One turn moves each row of this set onto another row. After a few examples, where does it send each row asked below?
gazo: 7 -16 -6 -17 -4 2 -5 -1 -2 4 11 -2 6 0 -2 2 -8 32 -15
nago: 9 -7 -15 -5 -8 2 -3 8 -6 1 5 0 -13 12 2 -13 -10 27 -8
Piv: 12 -8 -17 -6 -10 -2 -6 7 -10 2 5 -2 -13 11 0 -13 -7 27 -14
vuge: 14 -5 -8 -12 -13 3 3 9 6 9 0 -8 -1 6 -8 -9 1 -5 -20
Soz: 11 -10 -1 -19 -8 5 -4 0 -9 2 12 -1 2 6 -1 2 -9 30 -15
moda: 14 -9 -23 -6 -12 -4 -7 9 -8 4 7 -2 -5 9 -2 -13 -8 28 -17
kas: 14 -12 -16 5 -12 12 14 -13 -2 3 3 -5 4 5 -8 5 6 10 -15
Rero: 11 5 -13 6 -7 -2 3 -15 -3 15 1 -17 6 0 -6 4 -10 9 -15
Tuvab: 9 -11 -14 9 -5 3 6 -20 0 0 3 -7 6 2 -3 0 0 8 -13
buru: 8 -9 0 -17 -6 4 -6 0 -7 -1 13 -1 4 6 1 0 -11 30 -13
gutep: 10 -9 -23 -4 -12 0 -5 12 -2 4 10 1 0 7 -1 -13 -10 29 -13
suso: 11 2 -4 -9 -10 2 -1 8 7 4 5 -6 3 9 -3 -14 -7 -7 -14
Memu: 20 -3 -13 2 -19 14 14 -9 -9 0 11 -3 8 12 -7 3 2 8 -17
Tokep: 10 -14 -5 -19 -7 4 -3 0 -7 4 11 -2 3 3 -3 4 -6 32 -18
gofel: 12 0 -10 9 -8 0 1 -20 -5 -5 11 -5 10 7 0 -4 -6 5 -13
Nuni: 11 -7 -11 -8 -9 0 0 6 10 9 0 -8 2 2 -7 -11 -2 -4 -19
Giman: 14 12 -11 2 -17 10 11 -5 -5 12 8 -11 10 9 -6 6 -13 10 -10
Bavi: 13 11 -12 5 -13 1 3 -10 -5 12 8 -13 13 5 -5 3 -15 9 -13
reve: 6 -12 -3 -16 -4 2 -6 -2 -2 1 12 -1 5 2 0 0 -12 32 -13
Vabu: 15 0 -4 -12 -14 5 2 10 4 5 3 -6 -1 10 -5 -12 -3 -6 -17
med: 9 -3 -9 -6 -8 -1 -3 7 11 6 3 -7 5 4 -4 -12 -6 -5 -16
neto: 8 -8 -19 -3 -9 4 -3 12 -1 1 7 2 -6 10 2 -13 -11 29 -7
pav: 13 5 -10 1 -15 12 14 -7 -5 15 1 -12 1 8 -9 10 -7 11 -10
Rifi: 12 2 -13 4 -9 5 10 -13 -4 16 -2 -15 -1 2 -8 9 -5 10 -13
Ritev: 18 4 -8 4 -16 6 6 -14 -11 -5 15 -4 11 13 -2 -2 -5 6 -16

Vabu turns into -> med
Soz turns into -> reve
neto turns into -> moda
Where do these go?
gofel turns into -> kas
Bavi turns into -> Rifi

One turn moves each row of this set onto another row. After a few examples, where does it send each row asked below?
Mem: 3 1 -3 18 6 20 11 -8 9 -7 -10 -8 11 10 -5 -4 12 -4 12 -5 -9 11 8 -4 7 0
 -12 16 2 -2
mupa: 10 0 2 0 -9 2 8 -1 2 3 -3 3 -1 3 23 -4 -2 3 2 -6 16 -9 -3 -5 -1 4 -7 -3
 6 -3
Gozu: -1 -4 5 13 10 12 18 -4 11 -6 3 -10 -6 13 0 -7 6 -13 8 9 -10 7 5 6 19 -1
 -14 14 8 -5
rovib: 11 -5 3 2 0 -3 1 -6 -1 4 -2 4 1 3 24 0 -1 6 -3 -4 12 -7 0 -5 -3 4 -4 -3
 4 -5
sabu: 11 -3 1 1 -10 -1 7 -3 -1 3 -2 4 -2 5 20 -2 -2 1 0 -5 15 -10 -1 -5 -5 5
 -5 -3 7 -3
girov: 9 -7 -8 7 12 -1 13 -6 5 -14 -1 3 1 5 -16 -2 3 -14 -1 12 -9 -1 13 -1 1 2
 1 8 3 -8
nug: 8 -1 2 2 -11 2 7 -5 0 4 -3 3 -2 4 23 -2 -3 0 1 -6 14 -8 0 -3 -2 1 -9 -1
 8 -4
gaf: -1 5 -3 12 9 15 14 -5 12 -12 -6 -3 3 -2 -3 -2 0 -11 5 2 -10 6 13 6 16 -9
 -13 13 4 -9
surem: 10 -2 3 3 0 0 1 -4 1 4 -4 4 1 2 26 -1 -2 8 -2 -6 12 -5 0 -3 0 3 -5 -2 3
 -3
tida: 9 6 -5 3 17 8 14 11 14 -14 -3 2 5 -2 -12 -10 0 -2 5 1 -4 3 4 -1 18 7 0 5
 -4 -1
ruzut: 12 0 -5 12 12 14 10 4 11 -9 -8 -4 13 10 -12 -10 12 2 12 -5 -4 8 2 -9 8
 11 -2 10 -3 4
Lura: 8 -3 3 3 -2 -1 1 -7 0 4 -3 3 0 3 27 1 -1 6 -3 -5 11 -5 2 -3 -2 0 -6 -1 4
 -6
Big: 7 -2 4 6 16 7 18 9 14 -7 5 -6 -4 12 -5 -13 6 -5 8 7 -5 5 -2 1 22 11 -4 8
 0 1
Futo: 7 -12 2 9 12 -1 18 -2 7 -8 7 -5 -7 17 -10 -7 9 -13 3 15 -9 3 4 0 9 9 -3
 10 6 -5
bufa: 10 -9 -6 16 7 9 10 -9 4 -10 -7 -3 10 15 -15 -4 15 -7 7 3 -9 7 9 -10 -4 7
 -2 12 2 -2

ruzut turns into -> bufa
rovib turns into -> Lura
gaf turns into -> tida
Where do these go?
Futo turns into -> Gozu
mupa turns into -> sabu

